One vector is turned by the same rotation once a step. Each row is the vector after some number of steps, and that number follows the row.
The counts run from 0 to 555.
[-17.6 -13.6 -26.7  14.3 -17.6   9.6 -30.8   2.0  -2.2  29.6   9.2 -24.0
 -75.8  -4.7  11.6 -11.0 -18.5  50.8   3.2 -34.9   2.8  33.5 -10.3  29.0
  -6.8 -29.4   6.9  20.6  -7.3  -2.2  15.9  37.1   5.7   4.2 -13.1 -17.2
 -13.1  -0.7 -16.2  -6.9  -1.6   2.4 -17.2   1.0   4.4  -6.5   9.6  11.7
   5.8  -7.5 -31.2  -1.0  25.0 -26.9 -28.8   4.9  -1.1] -> 484
[-14.4  -3.9  -8.1  27.0 -17.4  38.5 -18.3  -3.3  30.3  31.8  -9.8  16.0
  -7.7 -16.5  24.8  -4.8 -24.3  32.5  22.8   4.3   8.0 -20.5 -11.8 -19.5
   7.7  -5.9   2.1 -13.9  -2.1   4.2 -19.3 -22.2 -29.5 -36.1  25.6  -7.8
  47.5  24.8  -7.5  41.3   2.9   7.8 -38.2   1.1 -16.4  -0.5  -0.1  33.4
   9.0  -1.8  24.8   0.6  43.3  -2.8  19.1   8.1 -42.3] -> 310
[  0.5  -4.0 -14.2  27.8 -13.2  42.1 -10.7  15.2  29.0  29.7 -15.3  15.1
 -34.2 -32.3  25.5  -0.9 -30.2  36.0  19.8  -4.1  14.4  -5.4 -13.0  -3.1
 -19.6 -22.8   3.7  -9.9  -3.0  32.5 -15.6  24.2 -26.8 -25.9  25.0   7.9
  25.2  13.2 -25.2  24.3  -4.7  11.6 -29.2 -12.3 -26.6  -7.4 -11.7  12.1
  10.1  12.7   6.0  -8.9  45.3   5.7  13.9  23.5 -51.0] -> 311
[-38.2  -9.0 -14.9   8.2  -5.2   7.3 -32.6  -0.3  -7.1  42.5 -17.5 -43.4
 -41.0 -36.2 -17.2  12.2  18.5  -2.6   8.7 -27.0  25.9  15.0 -23.4  35.6
  27.7 -21.1  18.5  17.9   1.4  -8.5   6.4  21.6  33.5  -2.5   3.4  18.3
   6.9  -5.1 -26.3  23.4  -3.1 -14.4 -10.6  16.4 -15.9 -11.5 -12.7   3.5
  -3.2 -13.7   9.5  -1.2  27.0  -1.8 -32.8   9.6 -22.3] -> 303
[ -9.2 -18.0   3.9 -67.7  39.7 -20.1  22.1  26.9  -5.6  -8.4  -8.7  -9.9
  29.9  17.4 -26.1 -19.1  -8.7  -2.4  14.5 -13.8  -1.0   9.6  20.7   8.1
  16.5  -8.8  21.9  -8.1 -45.1 -24.9   2.5   8.6  42.4 -25.9  11.1 -20.2
 -32.7 -17.0  26.6 -30.6  11.6  -8.0  34.8  -7.2   1.4  27.1 -24.6  -8.8
 -28.8 -28.8 -21.8  -4.2  -1.9   9.1 -24.0  -7.8  -9.8] -> 262
[-46.4  13.5 -13.0  -0.9 -25.8  -0.8  -7.4  -3.4 -21.2  -8.9   7.2 -48.3
 -39.0 -15.6 -38.1  28.5  -8.0   1.6  12.7  -6.5  15.8  13.2  27.8  45.4
  -6.9 -47.1   8.1  31.9 -18.0  -2.6 -18.5  -4.2  15.2  -3.6   9.4 -26.6
   9.2  -1.1  13.3 -20.7 -19.0 -30.7 -15.4  22.3  19.8  -6.7  19.7 -26.5
  -2.6   0.6   7.7 -11.4  -5.5  11.0 -44.0  17.1 -20.1] -> 412
[-35.3 -40.2  11.2 -20.4 -32.7 -19.3 -33.6   1.2 -14.5 -14.2 -19.6   8.9
 -18.4 -26.2 -37.8  17.6  41.8 -18.0   0.4   9.4  -5.0  12.1   1.1  36.8
   0.4  -7.8 -14.3  -0.2 -25.0  -2.3  20.3 -12.2  46.5  -7.4   1.7   6.4
   6.7  -8.3  14.7  -8.5 -26.7 -36.2  18.3  52.0   1.6   2.8  -0.3   5.6
 -18.2  -4.0 -10.8  -7.2 -31.1  23.7 -32.5  -2.8  -1.3] -> 231
[ -0.5  -8.0  -3.7 -63.3  15.8 -34.3   2.5  16.2  -4.9 -10.6  -7.9   9.8
  22.5  35.8  -7.0 -25.7  -4.5  10.3   5.0  -4.2 -15.1  21.6  28.6  -9.0
  -5.0  12.8   3.8 -24.2 -33.3 -18.1  -6.5 -14.5  27.1  -6.3  41.2 -33.0
 -23.5   4.2  12.2 -39.9  -9.0 -29.0  25.6  -5.2  -5.8  31.7   6.8  -9.0
 -35.0  -4.9  -8.4 -18.3 -12.0  18.6 -30.3 -14.1 -14.0] -> 423
[-16.2 -18.5 -44.1   6.0 -24.5   0.9   2.6  -5.8  22.9  33.0  -8.0 -15.0
 -50.5  16.8  -4.8   2.5  25.8  46.2  15.1   0.8 -45.9  23.9  16.2   3.0
  -6.8   5.7  -1.5 -15.9  -6.9  -2.8   8.3  47.2  30.4  17.3   0.7 -16.5
 -21.9  21.4  -6.4  -3.9   8.1 -12.1   9.8  -1.6  11.9  12.6   5.7  -1.2
   5.2  -3.4  -8.9  -8.5  37.8 -32.9 -36.6   9.7  12.0] -> 324
[ 11.4  23.5   1.0 -25.7 -12.1  15.4   5.0  41.5  -1.7  24.4 -23.9  16.9
 -44.6 -29.1   0.3  21.5  10.9  34.2 -13.7  -1.6  24.8   6.2 -13.6   5.9
 -21.7 -24.2   3.7  22.8   7.3  -4.7  -0.7  11.1 -18.9 -14.4 -23.4   9.7
 -15.9 -29.1  -3.1 -24.4   5.5   5.4   3.6  13.2 -25.8  -3.6 -33.9 -31.7
  -6.3  15.5 -38.1 -22.4  36.2  -2.8  -3.3 -37.2 -29.7] -> 537
[  6.1 -30.1  21.2  17.3 -12.9  29.9  20.8  33.8   3.6 -16.6 -16.4  39.0
 -12.1 -39.5   9.7  17.3   5.1   8.1  32.6  30.6 -14.8  -0.5  10.7  15.1
 -40.2 -22.8 -28.7   2.6 -36.9  48.5  -8.0 -10.1 -16.7 -10.9  -0.2  12.2
  18.7  -5.6  45.7  13.7 -11.1  -7.4   8.7  19.4 -15.4  -0.5 -14.6   9.2
   1.2   2.6  -3.5 -15.4  10.5  40.6   7.7   9.0 -17.6] -> 544
[ 18.4  -2.4  -4.8 -13.6 -15.0  18.7  41.5  28.8  24.0 -23.8  -6.0  38.3
 -27.9  -1.8  18.2  18.7 -26.5  27.6 -17.9  36.0  -5.5 -24.3  24.5 -10.3
 -16.0   3.5 -22.8 -20.8 -25.1   3.9  -4.2 -22.5 -24.7 -15.5  31.0 -37.9
 -13.8  -1.7  27.9 -47.8  -1.7  10.3  23.1  -7.2  -6.0  23.4   2.4   3.3
 -17.5  24.2 -17.1 -41.9   6.6   4.3   8.1 -19.5 -11.9] -> 512
[ 10.1  11.4  -9.3 -39.4 -16.9   2.8 -26.9  11.3 -16.0  -3.7 -42.7   3.7
 -49.1 -16.0 -20.7   4.3  18.8   2.1  29.8   6.2  -7.2  17.3   6.1  20.2
 -52.4 -28.5  -6.5  34.8  15.1   5.7 -11.9  -6.6   6.2   0.8  -3.2   7.0
 -25.7 -21.2  24.3  -6.3 -15.8  -3.4 -15.7  16.3 -26.7  -6.0 -11.5 -36.1
 -26.5 -20.6 -36.9  -1.0  37.6  33.8 -26.6  -7.4   3.9] -> 249
[  3.5  -1.9 -19.4 -25.8 -28.1   1.2   3.0 -14.5  -9.4  14.7  -6.0   2.7
 -65.7  16.5  -7.8  -5.4 -15.6  -3.9   1.5   5.3  -8.2  -7.8   7.6  15.8
   7.7  15.4 -26.2  16.9  -6.3 -16.2  -4.7 -52.9  -4.3 -39.1  -7.4 -59.0
 -17.5 -14.1  35.3 -16.9 -15.6  -1.2   3.2  21.5   3.4 -19.9  24.0  17.8
   2.3 -26.6 -46.8  -9.1  11.3   9.9  -7.7  -3.3  23.6] -> 449
[  8.7  -6.6   0.9   3.3  -3.3  11.3  10.2  -7.9  22.2  -9.2 -15.5  38.7
 -19.6  18.9  10.7 -14.7  -7.3  11.9  37.3   3.8 -43.7  -1.8  29.4  -4.3
 -28.4  20.2 -24.7 -12.5 -41.6  19.1 -24.4 -32.0 -19.3 -31.3 -18.0 -44.3
   7.2  22.0  45.6  18.8 -13.0 -22.1  15.3  11.4 -15.1   4.6  11.3  21.8
  14.1 -30.6 -22.9  -2.5   2.0  28.4  14.8   7.5   9.4] -> 416
[-21.7   6.6 -24.9 -18.3 -17.3 -10.8 -48.3  -6.8  17.6  27.3 -35.9 -21.5
 -71.7 -32.8 -18.3 -10.9  43.1   5.1   6.3  -4.1  17.9  -8.1  -7.0  12.3
  14.4  13.8 -16.6  23.0  -0.8  -0.8  -4.5 -19.5   1.2 -21.7   2.1  14.5
   0.6  -4.7 -19.0  26.5 -18.7 -11.1 -22.2  32.6 -22.1  -2.3   2.0 -14.6
  -3.9 -16.9 -12.3  -4.2  24.2  32.9 -18.4 -16.9 -11.2] -> 141
[  0.0   1.5  -4.2 -40.7  -6.0  -2.1  -8.3  16.2   5.8  23.5  -8.8   8.8
 -50.6 -34.3 -11.2 -21.9  26.3   0.4  -9.4 -26.4  21.3   3.7 -36.7  12.1
  -3.0  -1.8 -18.3  13.5 -21.5   7.7  -1.3   9.2   6.1 -50.0 -12.2  14.5
 -11.6 -26.4   7.1   1.4 -12.4   4.9  11.0  51.1 -21.5   0.7 -25.0  -0.2
   6.3 -21.4 -54.4 -13.6 -11.7  22.6 -27.9  -1.2  -9.9] -> 429
[  1.8  31.2 -31.2   0.6   1.8  16.6  24.2  34.1   7.6  20.8 -23.9 -17.3
 -48.9 -15.6 -14.7  13.3   1.4  20.5   6.0  -3.5 -24.2  10.9   3.9  36.7
 -27.1 -16.8 -11.3  35.6  -3.6  -3.0 -19.1 -15.9 -13.4   3.1  -9.2 -12.2
 -38.6 -14.2  31.5 -22.8  36.4   2.1  -1.7   1.1 -14.8  -6.3  -4.6 -33.0
   5.7 -14.3 -39.6   2.6  27.8  20.5 -17.8 -34.5 -13.1] -> 377
[-40.2 -24.0  -0.7   0.5 -42.3  -7.6  -1.4 -25.7 -10.3  -4.8   7.3 -12.6
 -68.3 -13.0 -18.9  17.4 -25.6  32.6  28.4  12.6 -10.3   8.0   6.7   2.7
 -24.7 -20.5   4.2  15.0  -2.9  -6.4  17.4  16.6  32.7 -10.4  32.1 -34.7
  34.9  41.9 -10.0  -7.0  -2.4 -20.0  28.2  21.3  14.6   3.7  39.4   7.7
  -1.1   1.8  18.8  10.4  -4.1   3.1 -41.8  16.3  -9.8] -> 124
[-24.4 -61.9  15.4   1.8 -19.6  24.3  -8.8   5.6  12.1  11.3  -1.0  12.7
   7.8 -33.5  -1.7  16.1 -11.1   4.4  12.0  17.9  26.7  -7.2 -18.5   8.6
   7.1   7.6  -0.4 -42.7 -14.4   1.7  15.4   4.6  25.0 -21.7  36.9  12.9
  39.7   8.1  -8.2  -1.7 -10.0  -8.0  25.5  11.7   3.8  -4.1  -3.7  45.9
 -13.6  23.2  41.1 -18.8  -1.1 -18.5  -0.2  -4.5 -48.2] -> 329
[-39.3 -10.4  -9.2  20.3   6.1   9.7 -48.4   0.7   3.8  24.4 -23.0 -25.0
  -4.7 -24.9 -15.0   6.4  39.2  20.1  31.9 -19.8  15.3  11.5   9.1  10.9
  15.5  -8.2  26.1  27.5 -14.6 -26.0  -2.2   5.4   3.9   4.0 -33.8   3.9
  39.3  22.9 -15.7  18.4 -19.3 -30.4 -18.4  -3.2  -9.5   4.7   0.1 -13.2
  13.0 -20.3  25.5  -1.0  52.4   0.8 -13.1 -16.2 -15.3] -> 175
[  5.7  -3.4  -4.8  -3.7 -26.6  18.8 -31.1  -1.3   6.2  27.2   7.0  21.8
 -35.6  -6.3  32.4   2.9 -29.8  47.1  -6.6  -5.2  24.9  14.4   0.1 -26.6
  -4.4 -18.8   7.8   6.1  11.2  11.7   3.6  23.4 -38.7 -24.5  22.1 -22.4
  20.2  17.6 -36.5  -2.1 -32.4  -6.2 -45.4   0.9 -21.4  -7.5  -5.6  29.0
  13.8  25.2  -3.7  -9.9  38.6 -16.6   6.4   3.9 -24.0] -> 150
[-25.7  -1.4  11.1 -20.3 -41.1   4.9  -5.1  -8.3 -10.6  23.3   6.4  10.9
 -23.3 -13.8  -7.2  33.3  -8.9  14.0 -40.0  -5.9  19.4 -11.2  -3.8 -14.1
  40.9   2.7  22.8  -6.5  -7.7 -48.1  32.2  -4.5   1.9 -31.6  -8.5 -20.2
  22.0   3.1  -8.0 -43.8 -17.0 -22.5  13.9  12.5  -7.8  -5.4  -2.0  26.7
 -11.1  22.6  11.2 -13.5  16.7 -47.0 -16.1 -35.5 -23.8] -> 8
[  2.1  22.5 -22.2   2.4 -51.4  21.3  26.9   6.9  11.0  33.8 -21.0   4.1
 -67.9 -10.8  13.5  30.8  15.4  24.6   6.8  20.0 -32.8  -5.2  10.8   4.9
 -39.8 -16.5   1.6   6.8  15.8   6.5 -13.6  25.3  -8.2   3.1  -4.1 -15.2
 -11.9   5.2  25.5 -18.8   7.1   0.9  -5.0  19.5 -19.1   0.0  -5.8 -27.7
  31.0  18.6 -21.7 -10.0  40.9 -22.4 -12.8  -1.1 -19.2] -> 215
[  5.3  20.8 -10.3  17.0 -11.1   6.7  10.3  29.2  15.8  26.0   1.6   9.6
 -26.7   6.4  11.5   2.1  14.9  51.1 -25.6 -21.5 -21.3   2.7   5.9 -13.2
  20.9   7.6   6.4  20.7 -22.4 -19.0  21.1   8.3 -32.1 -35.7 -50.1 -27.1
  -2.0   8.1  10.8  -6.6  11.1  -7.7  18.7  15.2 -35.6   6.2 -31.0   4.1
  22.5 -18.8 -31.4 -10.9  33.3 -10.3   0.4 -42.3   6.6] -> 10
[  4.9 -50.6  13.2  14.7  -5.1  26.5  30.5  27.1  -1.2  11.5   1.7  18.7
   2.8 -10.1  13.0  14.0 -16.6  37.0  20.0  -8.2 -27.1  13.8  21.1   1.7
  -9.8 -11.6  14.8  -6.4 -52.6 -14.2  21.4  15.5  13.5  -8.1 -43.8 -25.1
   4.7   0.0  47.9 -31.1  10.2 -12.3  45.3 -14.5  11.3   5.3  -8.3  30.0
 -13.1 -20.0 -15.9  -9.7  22.5 -36.7 -13.5 -12.7   9.7] -> 29
[-20.8 -28.3  24.8  -5.9  -3.1  15.0 -13.2 -12.8  -6.5  18.4  12.8  38.9
  34.9   7.3   4.0 -19.1 -14.4  10.8   5.9 -25.0   0.2  30.5 -28.9  -5.0
   4.6 -21.8  47.9 -32.0 -27.5 -15.3  29.5  23.4  25.3 -23.6 -34.2 -16.1
  34.6   8.2  10.3   6.0 -12.9 -34.7  20.5  12.0 -10.7 -12.7 -17.3  48.7
  -1.1 -13.6  -4.1   6.6   7.0 -30.5  -8.5  19.9 -33.2] -> 426
[-21.5  15.5  -1.5 -15.9   5.7   0.3  12.2  19.5  -5.0   7.5   5.3  13.8
  16.8  12.1 -13.2  25.9 -19.5 -33.2 -18.6  -8.9   5.6  -1.5  30.9  18.0
  33.1 -19.7  19.5   3.3 -35.3  -8.5  -6.6 -42.5 -17.7 -48.3 -14.1 -43.2
   5.5 -12.5  48.7 -17.0 -11.9 -37.9 -15.4  -1.3 -15.8 -16.8 -18.3  18.3
 -11.2 -24.4  -8.1 -14.8   8.4  -2.4  14.7   2.0 -19.6] -> 244
[ -2.4  24.5 -44.0  -6.7   1.2  -3.0  12.9  41.4  25.9   3.5 -21.6 -24.5
 -30.6  -4.5 -20.9  17.3  26.3   3.1   5.9  -1.3 -22.1   9.6  26.9  40.9
  -3.1  -8.6 -19.2  33.2 -25.6  15.3 -39.4 -31.9 -20.1  -1.8   1.8 -16.7
 -32.3 -13.7  37.4   5.0  12.2 -19.4 -15.5   6.4   8.5  17.7  11.0 -35.2
   8.3  -4.3 -13.8 -26.6   3.4  22.6 -15.9 -10.3  -6.4] -> 378
[-20.5 -30.4  16.5 -16.0   8.6  -7.7 -25.7  26.4  -9.0 -24.2 -23.5  10.7
 -15.0 -45.0 -29.3  -6.4  32.7   3.1  22.4 -10.0  12.2  14.5  -7.7  30.8
 -13.8  -8.4 -11.5  17.5 -30.6  14.6   5.3  -1.3  30.0  -3.1 -12.7  24.3
   1.6 -14.7  -3.5  -1.5 -12.4 -19.5  38.6  26.8   1.0  20.0  -0.7  -6.5
  -5.5 -19.6 -26.1  -9.2 -11.0  41.6 -34.8 -23.2  -2.4] -> 230
[  5.3   3.1  -2.2  12.5 -26.1  19.8  -7.1   0.8  37.4  31.0 -29.3  20.9
 -36.5 -31.6  13.6   6.8   9.9  27.8  26.6  27.9  -6.3 -19.2   1.2 -22.0
 -12.3  -5.4  -7.8  -6.8   8.5  22.6  -0.2  29.2 -18.3 -18.3  10.9  14.9
  27.6  33.0 -24.6  40.1  -4.0   4.5 -12.8   9.5 -37.2   0.7 -17.6  -0.8
  22.6   1.2   5.9 -16.5  51.0   6.6  -2.2   3.1 -20.5] -> 472
[-21.4 -24.9 -16.9  10.2 -51.3  10.6  14.0 -20.7  -0.6   2.1  21.3  11.8
 -71.4   9.7 -11.2  11.3 -23.5  35.3   7.5   2.5 -44.7  -7.5  16.0 -11.1
 -28.1 -16.6 -12.8 -24.5 -13.6   3.3  19.2  28.9  31.7  -5.0  21.7 -41.5
  11.8  30.1  18.6  -5.7   6.5 -25.1  29.8  23.8  -9.9  -2.4  16.0  18.0
  -2.2 -14.1  -3.2   5.4  -3.2  -0.2 -27.9  17.8  13.6] -> 125
[ 16.0 -27.7  37.2 -27.3  20.9  -3.6   1.6  20.7 -10.5 -19.4  -5.2  40.4
  -7.3 -11.1  23.5   1.9 -11.8  23.0  15.4  12.5   4.8  -2.4  32.3 -34.7
   3.7  -0.8  -4.8  10.8 -50.0  18.8   9.7   3.2 -31.6 -42.0 -17.8 -25.7
  10.8   3.2   8.6  12.6 -39.6 -10.6  -3.2 -14.5 -11.7   5.4 -22.2  37.4
  -3.0 -14.8 -15.9 -35.9  26.4  25.4   6.8  -7.5  15.3] -> 480
[ -5.1   6.0  15.2 -15.9 -28.5   5.1 -34.8  -9.6  12.2  17.7  -4.8  27.7
 -13.8 -19.0  30.3   0.8 -25.2  25.6  13.4  13.3  39.4  -4.1  -2.0 -22.6
  -1.3   6.5  -4.7   4.7   0.9  -7.8  -5.2 -29.5 -38.6 -44.4  26.9  -4.6
  45.4  15.8 -12.9   5.6 -33.0   2.5 -29.3  -3.5   5.3  -5.9  16.9  24.4
   2.5  26.0  18.7 -19.2  47.0  -6.4   5.7  -8.0 -48.2] -> 149
[-10.3  26.3  11.3 -29.5   0.0  -1.8  43.0  14.9 -14.9 -11.9   4.3  -0.7
  -2.3  -8.3 -28.7  25.7 -14.1  21.7  -6.6   4.5  15.3   3.8  39.2 -18.4
  -8.2 -26.5  19.1  25.8 -23.5 -10.2   1.7   4.0  -8.7 -22.2  -0.9 -28.7
  -1.7  15.4  20.8 -47.7  15.0 -23.4  40.8   8.6 -16.0  11.6 -25.0 -36.3
  -4.7 -16.5 -11.7 -13.0   7.9  23.1 -29.3 -31.5  -6.4] -> 81
[ 13.7  39.3  -8.3 -38.7  -3.4  19.1  39.6  12.5  12.8  33.2  13.5 -10.6
  -7.7   6.5  17.0  -8.1 -37.3  32.3  -0.2  -3.6  20.7   3.0  16.6 -17.4
   3.3 -25.3  24.9  -3.0  -3.8 -14.0 -15.5  27.9 -17.9 -42.1   2.3 -33.5
  -4.6   1.0   8.7 -19.5  11.8   4.3 -10.2 -23.9 -10.6  -8.9 -28.5  -9.5
  18.5  -1.4 -23.1 -18.6  41.8 -38.3 -12.9  11.5 -29.0] -> 279
[-10.8 -16.5 -45.4  18.8  -9.7   8.7  16.1  36.6  31.4  13.9 -16.8   3.0
 -13.1   6.3 -10.3  -8.2  31.5  40.2 -10.7  -9.0 -53.2  19.9   3.8  25.5
  -9.2   3.8   0.7 -20.1 -16.0  13.4 -10.1  22.2  32.5  23.8  39.5  -0.5
 -25.6  14.1  -2.0 -20.3  25.9 -23.3  22.1   4.3 -22.3  37.9 -16.0  -5.1
 -11.8  -3.6   6.6   5.1 -17.9  14.2 -16.1 -16.9 -13.8] -> 36
